In the rows, zero is written as 128.
Rotation paths and how fast each direction turns (degrees each step)
Each turn is a multiple of 5 degrees from 10 to 175, or 0.
Each row of a path follows its step; steps can be skipped.
Rotation 1:
step 0: [136 132 130 136 129 124 132 127 133 128 131 119 125 132 121 121 132 123
 123 129 126 124 123 134 132 135 128 131 129 122 135 128 124 132 122 124
 134 124 134 131 136 126 129 126 132 124 135 127 128 114 124 124 132 126
 137 120 125 120 117 127 134 123 129 129 137 126 124 118 131 118 127 130
 124 141]
step 5: [132 133 123 134 131 127 137 130 127 136 131 129 128 127 120 131 117 120
 129 131 110 124 122 132 125 129 129 127 123 130 126 116 135 129 127 133
 135 124 128 128 132 136 125 127 130 124 131 130 128 114 127 126 129 133
 126 121 121 120 129 128 128 129 124 124 136 137 129 123 120 126 139 125
 127 135]
step 7: [130 123 122 127 131 118 125 139 126 126 125 128 127 127 128 117 127 129
 139 133 126 122 129 131 125 132 121 128 127 125 127 128 127 133 124 139
 120 119 123 123 128 129 130 121 129 125 125 130 137 133 123 139 132 125
 121 129 125 123 116 129 129 138 126 129 122 134 129 123 130 122 138 125
 130 142]
step 8: [131 123 125 133 128 133 129 133 132 128 135 128 123 130 135 127 124 129
 133 135 121 127 125 135 136 132 123 124 135 130 130 127 124 127 121 135
 129 123 132 112 123 126 123 120 134 123 118 128 137 121 130 135 130 129
 126 117 129 124 125 135 134 123 134 133 125 132 119 124 128 119 133 123
 120 139]
step 10: [137 121 134 132 127 114 134 128 128 131 123 123 121 125 123 123 130 117
 131 129 119 123 127 128 128 133 119 122 130 122 128 131 125 124 124 129
 125 115 138 126 134 129 121 132 132 125 140 129 121 126 130 127 125 128
 117 119 125 118 124 125 133 129 127 131 133 128 127 127 126 134 137 129
 125 129]
step 12: [133 125 118 125 133 128 126 132 123 120 130 124 128 139 125 123 140 121
 136 132 126 130 129 126 124 136 126 137 130 119 139 128 126 129 125 135
 123 119 131 133 123 126 136 131 129 120 126 122 130 118 129 127 128 127
 133 119 125 128 120 127 127 125 127 136 131 128 126 129 125 115 133 124
 125 137]
step 14: [131 115 119 130 136 127 132 127 123 135 137 128 124 126 135 135 123 123
 126 142 111 131 125 126 127 130 131 130 131 124 123 132 126 133 128 131
 137 121 129 122 127 136 126 128 130 125 120 128 127 121 124 124 127 129
 126 117 125 115 130 125 126 124 126 128 128 130 125 131 133 135 134 124
 122 131]
step 15: [131 129 123 127 139 124 127 128 117 133 127 125 120 126 120 128 131 127
 130 131 123 119 118 135 135 131 123 125 121 115 128 125 119 135 129 131
 129 125 131 127 128 135 128 136 122 122 123 128 128 124 123 121 129 133
 121 128 121 114 126 114 129 127 128 125 130 129 128 125 133 127 133 127
 130 137]
step 16: [135 127 126 135 130 121 119 131 124 125 128 137 120 127 128 122 131 133
 134 128 122 122 121 127 132 127 120 131 131 123 126 122 121 125 127 136
 131 124 125 125 135 130 130 124 139 119 134 125 131 122 137 132 131 125
 122 127 121 116 124 120 130 133 129 132 138 129 137 122 124 123 136 127
 127 135]
step 17: [125 130 123 124 137 124 130 132 131 135 136 130 132 130 129 121 125 126
 134 125 121 130 115 124 126 130 122 132 127 136 131 124 131 126 129 129
 130 121 129 122 127 133 129 117 135 126 124 125 140 120 127 125 133 126
 131 124 128 119 116 132 136 122 130 137 137 135 134 125 123 121 134 125
 127 139]
step 20: [125 128 126 126 133 126 134 128 118 124 133 128 122 136 132 125 127 126
 128 140 118 126 121 133 131 123 116 124 132 131 123 132 123 131 123 132
 121 123 131 127 126 135 117 132 131 125 127 128 121 112 128 133 127 136
 120 119 128 127 122 131 128 130 125 133 136 126 122 123 134 124 133 125
 128 138]
Speeds:
[131 128 125 129 131 128 127 130 127 126 128 127 129 128 128 130 129 129
 127 128 127 128 127 127 129 126 130 128 127 128 128 127 130 128 131 128
 130 127 125 129 127 129 129 129 126 128 128 127 129 128 129 128 128 128
 127 127 125 127 129 127 127 127 128 128 127 129 129 129 127 131 128 129
 128 129]  35
[129 130 129 128 128 129 128 128 126 129 127 129 128 128 126 128 129 127
 123 128 127 126 126 131 129 129 128 128 131 128 128 128 129 126 129 129
 126 127 130 129 128 127 126 126 129 127 128 129 128 127 127 128 127 127
 130 130 127 128 129 128 126 128 126 129 128 127 131 128 130 129 129 130
 128 128]  70
[128 128 128 131 127 129 128 128 130 125 127 128 129 127 126 129 125 129
 128 127 128 126 127 130 131 128 129 126 129 127 126 127 127 127 129 127
 128 130 128 127 130 126 128 129 127 128 128 129 128 128 129 128 129 126
 127 126 128 128 128 128 127 128 127 127 129 126 125 128 126 125 128 129
 126 127]  140
Rotation 2:
step 0: [128 129 133 131 129 128 130 127 132 127 132 128 136 125 133 129 130 126
 124 125 126 128 131 126 122 122 140 123 120 136 127 128 134 141 130 123
 130 132 140 135 119 130 134 128 132 124 135 133 134 126 131 132 135 129
 120 132 124 125 136 134 130 134 135 133 133 126 131 126 125 119 133 133
 131 131]
step 3: [135 132 118 129 119 130 130 127 131 129 130 120 132 133 128 119 132 120
 128 132 125 130 126 117 128 132 138 121 124 133 121 136 136 134 127 133
 126 125 136 130 123 125 125 127 130 120 121 126 123 132 127 122 133 131
 132 131 131 126 135 124 126 128 130 135 122 125 127 132 127 117 126 134
 125 135]
step 4: [140 129 127 124 123 125 126 130 128 128 132 123 140 125 135 128 127 127
 128 129 133 126 126 124 123 127 135 124 127 131 126 127 140 144 121 132
 132 123 140 128 126 129 121 127 124 130 128 133 131 122 119 121 130 123
 127 128 130 125 132 123 134 137 129 133 127 133 132 124 129 121 131 133
 128 126]
step 5: [128 130 129 135 138 133 126 122 132 120 132 120 133 127 130 136 129 130
 126 127 131 126 128 123 123 123 125 130 125 122 127 121 130 139 126 126
 133 126 138 128 118 135 119 119 124 121 131 138 127 123 122 121 127 123
 124 123 123 127 130 128 125 138 133 127 124 130 134 133 123 130 128 133
 132 129]
step 11: [130 133 132 138 131 122 141 129 129 127 123 131 131 130 130 128 126 127
 129 127 121 123 124 121 126 120 137 121 126 131 135 120 134 135 131 125
 124 128 135 128 127 131 127 130 129 117 128 137 127 134 118 122 134 124
 128 132 121 133 133 131 128 135 127 129 124 124 129 124 117 126 127 136
 130 124]
step 12: [123 126 140 139 132 122 129 123 130 126 127 122 132 134 129 123 132 127
 131 123 117 130 117 123 120 127 129 120 129 125 130 122 138 132 127 115
 129 125 140 128 127 127 128 129 130 131 127 124 128 128 132 128 126 126
 130 125 125 131 132 133 134 138 135 129 124 129 133 123 127 124 133 133
 130 127]
step 13: [120 128 131 135 127 126 123 119 126 124 134 116 128 129 130 125 132 124
 128 132 128 130 121 121 123 128 127 128 115 134 126 126 131 126 128 124
 127 128 137 127 124 124 125 131 128 128 133 132 124 123 143 125 132 134
 130 129 129 122 131 129 128 127 136 132 123 130 140 130 122 125 133 134
 119 126]
step 14: [130 127 125 130 124 123 133 130 127 130 130 125 128 129 128 125 131 120
 121 141 136 120 128 122 120 123 135 125 117 131 124 130 129 129 129 127
 127 130 132 133 132 124 118 122 135 126 131 140 127 128 132 127 139 124
 131 130 123 124 126 133 127 125 130 135 124 127 128 130 126 120 135 137
 121 128]
step 15: [134 133 127 137 125 130 136 130 125 135 134 126 132 134 128 129 129 124
 127 137 127 124 132 125 125 125 135 119 127 126 132 135 128 140 129 123
 129 126 134 137 129 133 113 130 126 128 125 127 132 127 122 126 137 124
 127 130 127 127 130 132 133 137 132 127 115 126 125 126 123 126 130 133
 130 134]
step 16: [125 136 130 131 127 127 136 125 129 132 132 119 134 123 128 125 129 123
 137 128 122 138 126 128 116 125 130 123 132 123 128 127 128 137 120 127
 130 125 141 130 124 138 126 131 125 128 128 129 131 122 125 123 133 130
 128 128 130 133 138 124 128 132 132 130 124 124 138 133 119 126 131 130
 133 133]
step 19: [131 124 127 130 122 133 123 126 124 133 129 114 130 137 131 127 128 122
 124 124 122 128 127 118 118 126 127 129 128 129 132 133 129 142 129 124
 130 131 134 135 127 127 120 130 125 122 127 135 131 131 134 127 132 130
 127 128 122 120 129 129 119 141 131 132 125 130 126 126 122 125 128 135
 122 128]
Speeds:
[127 128 126 128 127 127 129 128 127 130 130 130 128 127 128 128 127 127
 128 127 129 127 125 128 126 128 128 126 128 127 129 129 126 128 128 130
 126 126 125 129 127 130 127 128 129 128 129 126 126 126 128 129 129 128
 127 128 130 127 129 127 128 126 128 128 127 128 128 129 130 127 130 129
 130 130]  55
[127 126 127 128 130 127 126 128 127 129 127 128 128 130 128 128 126 128
 127 128 128 130 129 127 128 126 127 128 127 127 128 127 129 126 129 127
 127 129 127 128 128 129 129 131 129 127 130 130 128 128 131 128 127 127
 128 128 128 126 128 130 127 130 129 127 129 127 129 126 130 125 128 128
 131 129]  60
[128 127 129 129 127 128 124 127 128 127 128 130 128 129 128 128 128 129
 127 128 129 127 126 129 128 127 126 129 130 127 127 129 129 129 127 128
 128 129 129 128 127 130 126 128 128 125 126 130 129 129 127 128 127 128
 129 129 127 128 130 125 127 128 125 129 129 128 128 127 129 128 126 126
 127 130]  25
[130 129 126 127 129 130 128 130 128 127 129 126 128 129 129 129 129 127
 126 125 129 129 131 128 129 128 128 130 129 128 127 129 128 129 128 131
 127 128 129 127 126 128 130 126 128 127 127 126 128 128 127 127 127 128
 127 126 128 126 129 127 126 129 128 129 129 130 127 128 131 128 129 129
 129 128]  20
[128 129 131 128 128 128 128 129 129 129 129 129 127 127 129 129 131 124
 129 128 128 127 129 129 129 128 128 128 126 127 128 125 129 128 130 129
 127 128 129 129 130 129 129 130 129 127 126 129 128 126 128 129 127 130
 130 126 128 128 130 128 128 127 129 126 127 129 126 126 128 128 130 129
 127 129]  25
